128 stands for zero in the data rows.
A hidden rule labels the rows of this table. It goes by one to three of the table's principal directions, not those with the most spread.
[106 167  93 150 131  89 160 101 143 164  93 183 123 113 126 113 182 140
  94 151 177 111 129 111  97 135 105 147 120  98  94 145 125 158 149 120
 136 165  94 153 209 125 103 134 130  95 103 113] 2
[151 110 146 113 165 135 136 132  88 111 188 113 131 139 137 139 125 150
 146 133 127 125 122 131 137 106 141 122 162 159 151 126 171 158 143 169
 131 126  74 152 129  94 155 111 149 121  99 154] 2
[150 114 130 112 139 139  92 146 130 117 157  82 141 126 139 124 115 122
 145 130 132 133 130 141 125 120 137 120 133 138 151 106 111 125 116 146
 112 128 140 125  90 131 167 105 134 143 147 120] 3
[134 146  51 169 121 172 148 158  95 181 129 155 150 150 152 174 140 163
  89  95 162 130  82 145  90 146 166 149 134 118 137 107 149 141  55 177
 130 168 114 153  81 117 125 134  82 131 131  80] 2
[156 140 130  94 140 121 110 129 105  87 162  80  86 137 117  93 114 153
 116 163 120 131 139 107 151 145 137 124 112 107 127 136 136 134 123 120
 137 117  88 113 113  89 177  76 150 146  95 131] 1
[131 130 122 135 110 142 133 120 119 146 115 117 109 146 155 129 112 136
 115 121 117 130 106 142 111 138 121 137 136 130 134 154 132 126 107 130
 121 103 120 122  98 148 124 115 136 141 123 116] 1
[129 142 107 142 112 147 150 125 120 138 125 133 118 152 147 139 112 143
  92 126 118 135 101 132 111 139 121 138 128 135 129 146 148 128 116 144
 142 137 111 125  92 113 115 117 122 136 115 116] 1
[134 141 122 106 118 141 122 144 160 134 111  94  90 108 127 119 114 138
  96 152 144 117 118 130 119 140 113 127 129  97 113 172 108 122 125 131
 138 112 105  97 135 147 125 127 139 128 122 125] 3
[159 174  77 116 161 135 123 148  61 147 111 126  71  95 143 129 143 207
  90 158 175 106 152 119 113 113 154 129 131  41 134 145 191 169  81 103
  92 119  59 132 155  85 191 111 150 141  82 143] 0
[147 131  94 107 105 159 117 150 120 126 135 107 111 120 121 126 114 155
  81 127 163 111  88 117 113 146 170 125 119  98  97 136 119 147 102 162
 150 123  76 114 109 119 131 135 108 136 113 116] 0
[119 111 156 136 107 120 108 112 151 124 112 156 157 121 122 118 132  90
 154  99  96 138 137 131 155 128 115 122 130 134 132 125 104  97 147 111
 139 123 194 113 116 184 116 170 116 135 167 119] 2
[121  90 165 119  95 157 112 136 135 103 114 107 109 127 119 130  75 104
 131  94  95 137 120 138 159 128 143 108 124 132 130 126 124 101 112 117
 114  78 175  87  87 159 112 140 121 158 156 147] 0
[114 154 103 150 161 118 152 142 119 152 113 144 128 131 126 144 144 146
 114 144 148 128 146 133 135 129  97 153 120 113 143 119 159 118 102 119
 112 147 143 145 150 108 147  94 136 114 122 115] 0
[121 118 116 103 113 117  87 154 189 152 110 105 178  92  85 123 165  98
 151 118 185 103 122 128 129 156 137 137 111  95  88 109  31  97 115 130
 153 124 163 124 159 203 117 180  96  96 173  85] 1
[131 180 107 135  85  96 118 113 136 132  82 156 108 107 108  82 160 119
 101 168 133 118 167  99 128 139 106 129 104  51  92 141 119 139 147  68
 141 130 134 130 196 124 131 123 136 134 101 136] 2
[134 134 141 129 137 127 151 117 118 131 120 114  84 144 155 123 119 148
 131 140 118 138 134 126 111 137 123 126 139 126 123 163 130 141 114 107
 112 119 104 118 128 115 114 110 151 131 100 141] 0
[127 127 115 140 125 148 128 142 146 137 110 117 123 106 126 162  93 131
 103 111 136 111 126 150 144 124 124 128 123 135 144  94 156 103  97 140
  97 103 162 115 103 123 138 127 129 137 171 117] 1
[119 132 145 128 154 100 131 101 124 121 108 133  95 122 149 103 128 134
 130 138 130 135 150 124 124 116 109 126 123 125 131 140 135 138 135 100
  91 124 130 117 142 127 142 100 160 136 123 137] 2
[ 91  95 163 105 144 102 119 113 186 121 112  93 107 132 117  94 117 109
 130 147 134 134 109 133 142 149  80 144 101 137 133 171  77  91 148 118
 121 120 160  94 134 187 127  88 145 113 139 103] 3
[103 141 125 157  81 154 150 143 149 166  69 143 113 144 129 148 113 109
 115 119  92 137 117 144 126 154  99 145 125 115 122 169 115  87 100  99
 141  95 174 109 123 176  78 144 113 134 137 118] 1
[116 155  92 159 111  94 132  99 120 155  98 199 177 120 120 124 177 118
 128 111 145 111 132 113 112 129 137 143 112 119 100  89 124 142 139 117
 139 154 136 166 162 129 118 164 102 115 139 104] 1
[118 125 140 112 140 105 100 128 167 116 117 119 158  93 113 121 132 104
 139 130 153 118 152 130 129  99 110 117 118 126 121  97 106 119 156 123
 113 138 158 121 140 138 140 144 132 123 164 135] 0
[111 119 136  90 130 130 164 128 180 117 128  77  35 145 113  96 109 162
  77 183 148 126  74 104 114 185 116 136 106 110  85 231  82 133 140 141
 166 136  48  82 157 125  84  89 137 101  68 118] 3
[136 176  87 120 125 109 104 112 125 118 101 136 109  91 127 104 122 150
  62 165 147 104 145 117 126 105 101 133  96  86 136 121 176 133 150 112
 114 131 110 119 130  93 187  98 150 149 126 123] 1
[127 140  80 172 119 163 158 151  65 166 124 184 151 133 129 184 131 148
 106  85 138 109 105 142 122 113 171 140 146 136 132  81 200 153  83 170
 123 114 104 173 129 100 124 146  99 134 129 130] 1
[109  94 131 127 125 158 141 146 172 137 116 114 126 133 132 150 103 124
 117  98 144 136  85 136 117 156 145 128 119 151 109 140  77 106  97 155
 132 140 150  93  90 159  80 151  99 119 158 100] 2
[130 103 134 140 113 137 103 132 129 142 135 158 190 117 131 142 156  87
 184  70 128 131 125 136 111 117 181 110 151 159 112  83  74 139 126 151
 133 133 153 146 121 176  98 202  89 129 176 120] 3
[112 139 128 109 117 105 124 132 177 132 102 107 114 126 101  96 150 121
 124 166 149 129 133 109 124 164 102 139  98  83  95 168  63 108 135  90
 152 144 138 109 168 154 109 122 123 105 111 111] 0
[123 111 136  86 138 116 124 123 185 110 151  68  94 129 119  96 121 137
 110 169 159 122  90 118 103 151 122 125 113 131 107 174  73 139 159 158
 147 152  73 105 137 128 117  99 136 106 105 115] 3
[133 126 118 133 133 130 137 115 113 128 138 133 112 139 143 128 130 143
 127 116 127 132 112 125 111 138 158 125 129 144 123 127 126 146 117 141
 123 135  97 131 112 116 120 128 121 132 122 117] 3
[109 102 152 160 152 121 123 130  97 151 146 168 208 140 133 161 160  83
 198  82 106 144 153 164 151  92 108 142 162 181 186  81 149 106 133 133
 108 117 200 176 131 179 138 144 127 117 168 130] 3
[102  44 209 102 152 136 111 132 164  94 173  98 194 147 120 147 104  69
 204  83  94 153 109 150 154 111 120 119 143 230 154 117  74  83 167 159
 140 117 186 112  77 188  97 159 119 112 179 137] 0
[140  90 205 113 101 133  96 121 133  75 159 105 154 142 116 113  97  67
 190 111  46 156 161 132 179 114 116 101 144 170 151 116 112  93 167 103
 142  89 197 109  92 155 124 142 140 153 154 166] 0
[160 180  55 182  97 166 127 150  28 176  91 211 137 114 143 166 153 165
 107  80 120 119 152 131 136 122 186 132 145  59 137  85 208 145  45 104
 114 108 141 159 117 117 158 177  95 167 133 121] 3
[119 144 149 129  92 106  97 116 151 126  76 138 136 116 117 100 129  90
 151 137  86 134 168 125 141 119  93 123 112  93 124 138 106  96 150  61
 128 105 193 111 136 165 130 146 133 149 146 140] 1
[116 114 133 131 131 151 141 143  96 119 121 138  88 130 113 143 100 141
 117 105 111 125 115 128 153 127 161 123 127 128 124 126 165 131 101 140
 119  88 112 116 125 122 126 122 120 148 126 145] 2
[160 126 138 129 130 145 108 147  98 102 178 116 155 118 119 151 112 112
 153 113 102 123 155 141 156  90 149 104 160 156 156  65 177 139 137 161
 124 109 128 153 112  89 163 131 134 148 149 160] 3
[124 113 152 113 135 137 156 120 124 111 143 112  84 155 137 116 106 146
 113 144 112 139 100 117 126 144 124 129 131 146 118 184 129 137 139 138
 147 122  82 108 123 117 105 104 142 124  87 141] 0
[136 132 117 141  99 128 125 110 110 154  98 147 114 123 155 116 140 137
 122 118 142 122 123 131 101 131 141 124 138  90 119 145 126 153 110 104
 106 117 125 133 142 152 119 143 130 136 115 130] 0
[153 128 121 155 126 156 144 129  64 123 159 161 148 155 150 162 118 142
 146  93  85 138 125 130 131 114 172 118 154 165 146  94 182 148 109 150
 132 130 113 155  83  83 130 148 112 150 123 143] 1
[111 147 114 155  95 148 166 142 123 150  89 165  96 146 111 143 130 135
 117 125  96 135 120 116 130 160 144 134 121 100  99 162 128 120 102 103
 157 122 127 122 150 127  74 154  97 129 105 131] 3
[124 119 134 116 128 143 160 117 130 125 126 110  65 155 151 116 103 163
  96 143 122 137  84 119 103 155 134 130 126 131 110 200 121 144 122 138
 140 129  69  99 111 119  98 107 136 129  84 128] 3
[126 117 105 132 122 168 138 155 129 149 138 134 170 127 132 173 121 133
 105  87 160 121  88 144 115 129 145 137 142 151 120 115 125 120 102 181
 150 132 123 128  89 146 102 171  98 116 152 108] 0
[110 136 141 118 111 104 131 122 150 134 113 126 114 139 103  91 154 112
 128 164 125 133 132 116 139 154  86 145 116  92 114 181  96 114 152  95
 160 125 134 125 182 166 115 110 136 109  96 125] 2
[129 145  90 145 121 141 118 144 109 147 114 157 141 114 121 144 140 135
 116 107 137 121 127 132 125 121 155 129 125 104 130 102 146 131 104 138
 127 137 133 138 121 129 141 151 100 141 145 114] 3
[144 161  67 159 135 148 156 144  76 166 135 144 117 139 153 152 146 172
  89 135 168 121 118 138  94 126 145 143 144 101 142 117 183 170  81 150
 108 150  83 167 139  82 145  96 127 126  92 121] 2
[123 142 133 166  94 109 133 105 156 161 108 158 177 147 150 127 156  86
 163 128  98 140 142 142  97 120  89 132 147 140 135 126 105 124 156 110
 134 156 177 160 139 150  96 149 122 120 139 124] 3
[155 145 117 111 120 129 119 128 146 124 135 106 114 118 139 107 125 147
  99 161 146 119 123 116 114 134 117 122 131  96 112 154 121 144 140 137
 145 150  98 117 129 109 144 121 141 128 106 126] 2
[150 123 151 117 160 107 126 120 104 123 172 101 155 159 147 120 148 132
 182 152 116 137 142 128 117 121 116 135 150 156 146 132 121 143 144 127
 132 138 104 163 130 109 153 101 153 112  97 138] 1
[122 132 133 137 145 142 127 146 131 131 114 118 117 107 129 161 101 120
 132 121 109 123 151 153 145 107 116 126 132 155 163 106 158 102 115 124
  93  90 157 120 117 127 141 122 143 140 165 136] 3
[137 111 144 110  96 149  81 138 152  85 109 113 122  93 100 126  79 105
 129  91  95 124 139 120 170 129 170  94 101 121 111  85 107  92 115 115
 125  92 182  74  70 139 135 173 102 172 192 129] 3
[126 129  98  86 146 137 170 134 150 141 142  55  33 164 135 102 123 203
  63 193 188 121  49 108  78 202 132 155 105  97  87 240  83 154 101 155
 159 149   0 100 141 109 104  62 137  91  38  93] 1
[139 123 164  89 122 119  95 121 139  74 126 101 107 108 107 100  93 116
 138 134  92 122 146 106 154 116 141 102 110 131 102 124 115 119 158 112
 139  92 119  91 108 115 144 139 138 157 140 156] 1
[148 130 118 111 175 117 137 121 105 106 174 112 129 126 141 130 130 162
 120 139 165 118 123 116 110 110 151 122 134 156 122 101 152 171 138 168
 119 156  58 146 123  62 154 106 144 118 108 136] 0
[124 147 101 167 139 118 139 116 109 156 121 160 165 132 158 153 151 124
 141 117 136 132 149 146  95 104 122 136 134 153 159  84 151 139 121 120
  89 154 151 168 126 107 131 124 129 124 144 121] 0
[157 127 110 138 143 128 102 121 109 130 176 142 211 116 153 151 139 122
 136 102 147 117 128 149 118  78 127 122 159 166 165  59 170 147 151 186
 120 162 133 171  88 108 176 145 128 130 162 121] 2
[137 124 147 132 163 123 129 135 107 102 171 127 160 129 120 148 117 118
 148 132 108 130 158 136 164  93 109 126 142 174 168  77 184 123 149 148
 117 128 143 153 123  82 167 101 150 129 140 151] 2
Here are more rows. What is the label of each one?
[141 117 177 118 139 107 105 101 116  84 152 120 128 129 133 108 108 104
 168 132  67 139 164 128 160  96 112 108 138 165 158 112 153 123 174 112
 115 105 147 126 112 114 162 113 160 153 140 160] ~ 3
[122 158 120 130 139 103 126 131 140 154  83 120 113 107 134 118 152 134
 132 167 154 124 174 131 117 129  85 143 116  80 136 147 115 116 116  60
  94 121 157 129 179 141 140 109 157 113 117 130] ~ 0
[125 105 160 123 138 116 152 109 137 125 142 125 121 142 137 119 133 125
 146 138 129 128 117 121 126 144 119 132 139 160 116 155 105 138 148 128
 134 121 110 132 159 136  98 122 148 101 106 135] ~ 0
[134 139 152 141 111 122 138 114 108 121 133 130 112 158 136 110 125 112
 142 140  78 148 150 128 147 134  97 133 141 132 142 148 146 121 136 101
 136 106 144 134 132 130 130  97 151 142 106 143] ~ 3
[134 134 109 138  94 151 120 159 159 140 121 127 156 126 107 146 126 111
 126 123 123 125 121 129 128 143 138 123 125 111 113 112 103 110 115 139
 157 147 158 127 118 129 108 159  92 128 147 116] ~ 2
[120 107 125 142 145 156 160 138 126 149 135 129 123 148 154 166 115 149
 130 101 135 137  92 146 101 130 147 128 148 158 134 141 134 136 101 164
 119 145 110 127  95 125  94 144 112 119 129 122] ~ 2
[104 132 161 121 129  76 111 104 168 121 100 155 167 111 113  95 167  87
 174 143 124 134 167 114 114  97  95 115 122 113 106 132  84 130 195  85
 135 163 161 135 179 149 108 164 128 113 133 154] ~ 2
[ 92  96 157 136 158 127 183 104 134 138 127 123  94 166 161 141 110 140
 130 114 131 144  89 142  98 136 115 140 138 186 128 170 124 138 124 147
 107 126  98 121 119 134  75 103 143 109 109 131] ~ 0
[120 116 149 103 132 118 113 127 142 120 124 109 130 128 125 104 129 120
 133 141 134 133 124 123 127 128 106 132 123 118 121 161  98 120 146 117
 140 124 129 112 131 160 131 123 138 123 118 131] ~ 0
[123 139  98 169  99 141 141 123 106 154 103 181 136 116 134 153 144 123
 121  83 139 125 135 136 116 124 166 119 136 116 122  86 147 144  97 121
 105 127 149 146 138 130  98 170 100 136 150 127] ~ 2
[102 109 157 121 157 116 154 118 148 119 113 101  82 143 126 130  97 140
 129 144 114 133 123 131 147 146  99 140 108 148 139 156 132  99 120 105
 104 107 139 103 126 123 121  87 151 118 122 127] ~ 1
[111 101 149 103 146 107 115 110 155 109 147 114 146 117 119 112 128 112
 125 124 154 123 113 129 134 118 111 130 119 156 128 124 108 122 164 152
 130 132 126 119 127 153 134 122 137 113 145 119] ~ 0
[115 144 137 157 123 102 142 116 127 139 120 173 152 124 110 130 156  97
 146 139 105 123 162 128 153 118  92 139 135 141 141 110 152 121 160 109
 133 120 160 162 190 131 124 125 141 114 131 139] ~ 3
[127 147  91 145  85 172 116 165 122 138 102 142 128 111 101 161 101 121
  91  98 110 118 121 140 150 128 150 126 118 103 130  98 159 100  91 141
 140  98 157 114  94 133 131 154  91 160 165 119] ~ 3
[138 120 157 131 150 113 138 126 134 124 161 102 146 162 136 131 129 116
 178 153  92 139 140 134 132 129 100 135 144 169 150 128 124 122 145 130
 134 137 133 154 129 105 135  95 148 114 114 135] ~ 1
[100 147 122 127 155 107 137 134 123 125 112 118  92 132 107 113 132 129
 112 164 129 134 151 125 148 137  91 154  96 121 146 140 139 107 123  96
 112 110 135 125 162 125 152  59 151 125 113 121] ~ 1
[109 114 152 133 125 121 125 139 185 128 111 116 140 122 107 133 118  95
 149 139 110 133 142 137 150 135  93 129 116 137 138 125  99  86 139 110
 126 133 196 114 139 149 114 127 126 116 159 123] ~ 2
[142  99 195 131 157  96 114 109 111  80 186 136 181 147 119 118 135  87
 217 115  67 154 181 124 179  94 118 105 154 178 158  72 146 123 173 121
 127 144 180 156 123 102 155 126 143 134 144 165] ~ 2
[132 147 110 105 145 119 115 127 105 116 119 132 100  89 115 116 134 160
  95 136 166 109 143 116 132 105 142 119 120  82 119 126 163 149 133 120
 114 120  86 118 150 110 161 135 138 135 116 145] ~ 0
[117 132  97 160 164 124 170 105  98 155 137 165 111 135 162 153 138 163
  99 117 155 120 102 143  99 113 134 141 143 162 154 119 188 166 121 170
  93 151  80 160 136  96 131 102 138 117 117 116] ~ 3
[136 145  80 113 159 125 126 121  95 142 119 112  84 111 158 118 130 185
  78 138 197 106 103 125  79 121 159 135 116 104 117 133 145 176  96 148
  87 128  45 129 125 103 164  92 144 134 104 113] ~ 1
[138 147 109 110 125 124 135 126 117 116 130 124  87 124 115 101 130 160
  79 163 149 116 117 101 134 150 130 135 110  91 103 159 139 147 130 126
 150 128  75 118 155 102 143  99 138 126  85 126] ~ 0
[154 113 120 132 113 142 105 131 132 135 169 118 209 145 154 143 143 111
 156 109 134 143 117 143  98 119 134 122 147 153 152 100 101 129 135 151
 141 177 156 151  73 134 127 158 106 120 145 112] ~ 0
[128 167 101 126 110  92  97 130 152 149 102 149 176 117 101  96 185 111
 139 161 139 121 153 108 124 139  98 145 105  68 107 133  83 113 151  90
 168 165 156 146 169 153 147 147 111 113 123 103] ~ 1
[156 155 102 122 130 149 109 162  63 116 147 135 126 117 103 134 128 153
 107 134 119 121 151 121 173 117 144 131 131  83 147 108 195 128 104 128
 144 105 115 138 125 100 192 115 127 153 111 141] ~ 2
[125 161 118 114 116  94 122 118 156 132  88 149 107 114 102  85 162 139
 121 172 128 118 139  89 126 154 117 132 100  61  78 177  88 129 154  83
 170 153 110 114 183 133 122 149 119 116  96 121] ~ 3
[121 102 199  95 148  95 114 111 172  83 152  93 127 132 107  94 115  92
 168 164  84 138 151 119 171 128  75 124 123 167 139 154  98  95 193 110
 148 113 154 107 144 145 137 102 165 117 131 145] ~ 3
[110 146 140 132 125  93 135 112 153 124 107 147 126 117 104 107 144 103
 128 153 120 119 152 114 146 132  92 138 113 132 111 130 117 118 163 105
 140 117 140 133 184 134 121 116 145 115 128 131] ~ 1
